In the rows, zero is written as 128.
A single turn carries every row of the set below to another of its rows. Some are shown first; where does it send the rows asked next?
zok: [142 110 134 128 142 134 119 137 138 140 107 150 129 131 156  82 106 180
  93]
Bot: [ 95 164 115 129 162 107 161 145 108 133 125 113 112 158 142 113 120 148
 128]
gagi: [131  94 107 172 114 112 130 137 160 129  89 126 140 127 121 107 114 119
 136]
Lig: [100 117 122 118 130 162 125 167 119 169 119 140 125 143 123 141 121 157
 155]
sir: [132  92 145 128 109 165 133 120 143 100 136 160 131 106 124 112 152 160
 103]
Nozus: [115 168 141 138 116 130 137 126 106 104 134 151 137  99 114 139 162 140
  86]
devum: [ 93 163 128 137 163 117 163 154 122 146 119 115 113 162 147 115 131 150
 118]
bofek: [136 110 132 142 169 157 148 143 104 148 134 141 125 123 166 119 117 177
 128]
serok: [ 98 160 153 141 113 129 131 132 101 100 143 139 135 109 121 147 158 137
  95]
faka: [114 146 123 122 114 126 110 142 165  99 146 173 145 114 121 124  98 129
 150]
voger: [117 141 108 172 127  99 145 132 158  82 103 108 160 117 118 109 128 132
 130]
rofaz: [128 142 110 183 138 129 150 123 124  90 136 147 152  97 126 143 156 124
 146]
karof: [112 102 142 173 110 157 136 133 141 132 102 151 107 107 120 114 126 168
 160]
pimo: [130 155 112 125 146 138 141 142  96 117 127 129 144 112 133 126 167 148
  69]
Loku: [113 137 124 100 117 157 132 113 132 135 158 136 148 144 103  98 125 173
 108]
nobi: [123 141 114 175 137 145 152 131 116 107 148 164 147  93 115 154 142 123
 146]
debe: [ 99 165 113 139 162 108 155 166 120 135 124 108 108 155 146 119 132 141
 123]
Nok: [130 138 105 185 143 113 141 130 135  90 132 127 159  98 117 130 145 124
 147]
nini: [106 144 137 124 102 128 110 141 154  92 150 168 139 121 111 137 107 128
 148]
ren: [133 150 122 145 120 160 131 125 128 104 146 179 129  94 115 155 153 136
 111]
Fisun: [152 110  88 133 146 114 112 137 147 111 102 157 153 127 151 111  95 143
 143]
lel: [117 135 112 184 123  89 136 126 155  99  97 116 157 123 119 115 120 132
 134]
gop: [114 133 115 138 110  95 122 141 173 100  80 117 153 137 116 109 118 134
 127]
Zet: [126 146  92 151 141 133 106 126 117 145 124 171 174 115 116 125  99 154
 154]
fugu: [ 98 124 114 112  97 126 116 148 152 134  83 118 133 161 112 124 106 148
 136]
Veso: [111 107 120 166 137 111 157 162 146 123  92 110 106 137 157 112 144 126
 120]
Vavut: [113 161 144 139 116 133 137 139  99 110 135 131 144 106 112 140 170 132
  89]
rus: [147 125  92 133 131 124 108 144 157 108 126 158 150 127 142 111  80 143
 153]
luzit: [152  90 109 171 143 135 130 134 124 118  81 138 134 117 143 112 108 167
 145]
Gem: [134 106 135 112 108 173 130 123 141 105 137 155 140 116 102 102 138 172
 104]
zote: [147 108 146 147 142 158 132 137 118 105 113 173 132  78 139 141 136 158
 124]
Gada: [104 138 111 124 175 152 157 153 121 156 128 141 141 164 148 105 123 157
 105]
mur: [146 129 131 103 118 138 118 135 149 130 105 164 124 121 135  91 121 162
  81]
mase: [136 151 121 138 155 149 118 127 109 142 122 181 162 101 133 138 114 167
 150]
ris: [143 143 103 116 172 133 151 139 108 142 123 133 153 143 146 117 133 154
  78]
pabo: [ 96 156 149 137  98 135 125 136 129 102 162 150 137 109 108 138 151 133
 115]
pon: [ 95 170 100 113 151 122 147 142 109 145 137 120 128 165 123 110 118 157
 129]
fezok: [119  92 125 177 121 127 150 159 160 116  87 116 111 137 140 114 133 131
 115]
vav: [108 128 125 156 149 124 161 175 137 128  98 104 107 148 154 108 145 127
 129]
befe: [100 114 114 132 147 164 139 149 101 164 128 147 125 143 137 142 132 160
 160]
letu: [105 147 115  93 129 140 135 119 124 131 163 135 145 150 104 109 114 172
 115]
rala: [ 96 125 111 121 107 138 109 156 142 150  86 130 125 161 110 129 113 149
 145]
zifin: [117 136 122 160 124  90 136 120 160  86  87 106 157 123 119 121 127 136
 129]
besan: [ 95 114 150 159 120 166 142 142 160 146 127 149 112 137 123 116 132 161
 159]
Zuv: [128 144 111 127 167 127 148 141  93 127 123 135 152 130 143 123 160 150
  76]

gagi -> ren
Nok -> pimo
And these:
gop -> pabo
devum -> lel
Lig -> rus
Bot -> zifin
faka -> Loku
fezok -> nobi
karof -> mase
sir -> befe
debe -> voger
letu -> fugu
Zuv -> Veso
Zet -> mur
luzit -> zote

A single turn carries every row of the set below to another of its rows. Some are shown first; where does it send the rows asked next?
gikef: [148 149 122 130  73 144 125 128 118 144 137 120 147 171 136 114]
gopeb: [107 132 123 128  75 117 116 104 131 107 130 132 157 176 132 178]
Buf: [103  97 125 133 111 132  81 100  85 139 150 100 137 161 111 111]
Fov: [121 124 142 132 103 141 116 105 123 118 159 100 162 182 145 149]
Zodu: [ 86 119 106 130 111 112  99 107  94 127 126 103 139 174 132  95]
boro: [130 140 147 132  82 134  94 127 107 124 175 114 172 164 149 143]
febov: [ 91 142 111 126 114 146  96 131 100  73 121 139  97  99 116 153]
gor: [145 138 132 134  89 176  94 124  96 150 164 130 155 157 122 153]
tidob: [129 151  84 131 114 146 105 132  71 144 125 134 138 157 108  95]
dufem: [129 129 114 129  88 121 117 116 107 139 129 105 136 171 125  86]
Seniv: [ 99 149 114 125 109 154  99 135 104  74 124 143 101  99 120 163]
Matib: [ 82 137 118 126 106 143  96 126 109  71 125 134 100 107 118 166]
dotat: [ 81 134 121 122 110 135  97 128 110  66 130 133 102 105 121 157]
Lezap: [ 90 144 125 123 103 146 102 134 114  68 134 141 108 104 125 171]
dunub: [ 85 145 110 125 118 100 114  97  96 110 146 121 175 174 126 119]
Somo: [ 90 143 118 127 102 150  98 131 109  73 127 140 102 105 119 173]
mol: [104 165 121 125 101 121 121 107 110 113 156 133 188 176 140 150]
Gamem: [ 83 137 118 126 111 142  96 126 108  69 123 132  99 103 124 158]
Runud: [128 133 129 130  75 126 121 116 124 135 135 106 145 177 142 107]
mafe: [127 180 100 126 110 137 123 121  88 125 152 150 182 163 117 138]
Zosal: [ 89 110 100 127 101  93 105  94 104 106 117 121 139 170 104 132]
letak: [ 90 140 122 126 107 143 100 130 113  68 136 143 102 105 122 167]
nerod: [144 160  98 128  82 147 120 127 104 123 128 160 155 159 105 173]
pubi: [118 152 151 136  78 141 104 123 120 114 143 119 168 149 163 165]
retu: [156 156 121 132  95 152  93 143  80 136 171 132 165 149 119 126]
fop: [110 107 117 131 129 121 106  97  96 119 147  92 144 175 117 106]
kap: [ 86 135 119 125 112 137  97 128 108  68 133 140  99 104 117 158]
vofiv: [146 135  97 132 132 151 111 120  76 135 146 119 143 159  95 106]
Gubuk: [ 99 149 113 122 108 152 101 140 102  74 131 147 104  99 114 163]
guvut: [154 173 113 136  98 164 105 144  80 133 134 146 157 128 121 139]
Ret: [100 137 134 131  82 133 110 115 125 125 140 111 159 183 164 143]
Rorik: [111 110 149 134  88 147  89 104 112 135 162 104 154 170 139 149]
Nur: [149 145 107 130  86 139 121 128 100 147 131 121 139 165 118  92]
Banip: [ 93 144 111 127 107 152  98 133 102  75 125 143 100 102 112 165]
gasib: [ 91 145 121 125 105 149  98 131 112  70 126 137 103 103 129 168]
duru: [ 97 145 117 125 110 148 100 135 107  72 135 148 101 101 116 165]
Mesot: [ 83 115 137 134 105 101  90 102 102 107 127  94 149 150 144 116]
fupon: [109 159  89 125 127 115 114 110  74 121 143 138 169 163 103 108]
Vap: [ 93 140 113 125 114 143  99 132 103  71 133 145  97 100 111 156]
Dovu: [132 131 110 131 113 123  84 128  65 131 160 116 150 149 106  91]
ribis: [127 137  75 127 109 122 109 117  78 124 114 149 137 152  77 126]
Did: [141 170 111 133  86 168 115 139 102 143 141 141 159 167 140 144]
levot: [ 86 138 111 126 111 144  96 128 101  73 122 137  96 103 111 159]
Mub: [ 89 140 111 122 115 141  98 134  98  71 127 141  99  99 108 149]
Tomaf: [107 115 136 131 101 107  84 113  92 118 165  96 158 164 135 108]
Noze: [119 137  98 135 123 123  91 124  62 125 120 121 137 127 101  90]
lav: [138 124 108 133 112 161  87 121  69 153 151 126 138 149  94 114]
nit: [158 152 120 133 107 171 121 126 103 134 159 126 161 167 122 149]

kap -> letak
pubi -> guvut
Rorik -> gor
And these:
fop -> Fov
levot -> Matib
dufem -> Runud
nerod -> ribis
Seniv -> febov
Mub -> dotat
fupon -> dunub
Zodu -> Ret
retu -> Dovu

A single turn carries every row of the set below to another of its rows. Some are shown first; where does it send the rows asked next?
nas: [167 184 132 122 134 133  75 135 115 111 117 123 111]
kibam: [132 162 141  93 143 129 137 104 140  81 158 158 118]
por: [142 125 120 140 152 120 117 119 149 125  81 152 124]
faz: [135 137 123 154 146 113 118 142 103 102 183 156 146]
Nev: [170 134  96 108 139 139 106  95 144  74 122 152 102]
mekug: [166 119 103 122 147 145  96 127 158 102  93 146 143]
fose: [135 141 137 102 141 123 111 143 151  87 112 137 174]
zisi: [139 162 109 134 164 116 134 142 117 150 169 143 154]
Lok: [129 151 140 113 136 103  96 123 124  83 104 139 165]
nidon: [162 137 125 133 148 122 117  83 131 111 117 153  90]
Met: [164 125 114 119 158 155 133 106 163 110 126 151 106]
kizo: [129 139 107 144 139 113 115 144 105  81 181 158 147]
Tuf: [149 180  75 147 156 135  99 144  92 124 122 140 128]
vodu: [178 172  95 134 146 128 112 164 115 147 139 132 125]
futig: [132 143 159 123 150 115 112 129 137 114 109 136 168]
Bival: [181 148  96 163 129 139 128 122 149 134 159 142 139]
koz: [157 158 154  98 148 140 119 100 133  94 167 149 129]
Suza: [142 163  72 105 147 124 122 153 126 101 171 143 162]
kot: [158 157  67 144 108 118 135 127 150  92 149 152 126]
zeziv: [129 162 141 108 159 148 120  88 124  83 155 156 130]
Faro: [146 161  81 178 131 126 117  95 118 112 138 152 129]
kivo: [166 129 111 122 125 103  91 118 140  99  88 148 122]
kudop: [145 178  67 123 140 122 127 171 121 116 126 143 118]
Nin: [137 179 133 119 142 130 127 157 147 128 111 131 100]
zipu: [130 180 101 117 154 168  98 146 136  90 108 132 124]
Falu: [135 133 114 142 143 120 127 155 119  95 187 156 149]
zak: [136 176  91 129 143  92 104 122  87 111 160 146 146]

por -> mekug
Falu -> kizo
And these:
vodu -> kudop
Met -> Nev
Suza -> zak
fose -> Lok
koz -> kibam
kot -> Faro
nas -> Nin

A single turn carries every row of the set below to another of its rows. Some are shown first; where does it send the rows asked next?
niki: [146 113 138 139 129 180 127 113 119  81 138 115]
Kamo: [118 177 127 113 129 139 126 103 130 125 137 167]
Tet: [129 114 183 116 153 162 138 133 150  92 156 136]
minat: [120 124 161 121  88 154 132 117 153  96 118 151]
Kopos: [104 145 170 101 108 121 151 102 148  90 142 123]
dipi: [160 110 112 105 123 149 119 153 154 120 139 143]
dozun: [139 138 121 134 141 153 145 148 150  62 142 102]
rufid: [121 125 149 127 145 155 129 189 116 118 118 115]
gotuf: [152 163 143 127 144 143 157 143 130 143 130  89]
Gof: [130 157 107  94 136 130  96 151 151 122 140 122]
kedun: [100 114 143 126 137 141 127 169 131 131 128  87]
pufe: [116 130 149 139 140 114 149 146 151 104 150 174]
Noru: [140 165 116  83 141 131 139 125 171 102 129 135]
lemi: [120 154 110 108 119 132 117 118 120 126 155 166]
lasev: [143 136 148 124 164 158 144 167  95 128 133 122]
muraf: [118 114 135 122 118 124 132 140 101  98 180 127]
sog: [116 177 139 137 131 148 120 118 109 146 133 143]
pigub: [122 144 147 132 125 165 128 119  99  99  85 127]
Lup: [102 125 136 131 168 149 131 135 162 119 167 145]
gat: [115 137 149 134 147 158 135 158 101 122  89 119]
digaz: [119 119 113  86 171 128 133 126 114  90 125 124]
sem: [ 97 135 161  92 142 123 155 109 147  82 150 127]
Kerut: [129 135 115 124 105 155 130 117 105  69 122 140]
fud: [118 146 158  77 164 121 127 150 144  90 143 120]
pif: [131 121 100 134 121 119 134 125 172 119 125 142]
Bepi: [122 119 184 125 109 161 132 129 152 124 107 130]
Sato: [125 121 130 122 149 145 144 139 132 138 136  70]
Bupu: [163 129 127 136 135 131 166 128 143  75 123 145]
Veko: [127 163 147 143 156 153 143 150 104 148 129 127]
gomi: [122 149 129 113 108 151 126 109 109  87 101 157]
Zir: [125 113 119 134 128 109 154  98 114 109 151 142]
rapug: [119 116 156 134 107 166 139 122 165  87 143 148]
zefo: [150 133 136 126 165 157 151 140 118 147 146 100]
lin: [121 127 162 115 129 125 153 137 123 142 128  79]
bofu: [113 111 163 127 123 150 134 157 137 142 101 106]
suzoz: [111 148 183  95 123 115 149 119 130 118 130 101]
tupu: [133 183 136 100 128 132 148 106 167 101 130 128]
gotiv: [105 135 115 116 141  96 144 138 136  77 114 133]
Zoka: [147 190 141 109 128 135 139 131 152 128 120 105]
bizi: [122 133 105 128 120 148  98 117 105 119 154 120]

dipi -> digaz
gotiv -> pufe
And these:
zefo -> Sato
minat -> gomi
Noru -> sem
gotuf -> lin
suzoz -> Bepi
niki -> bizi

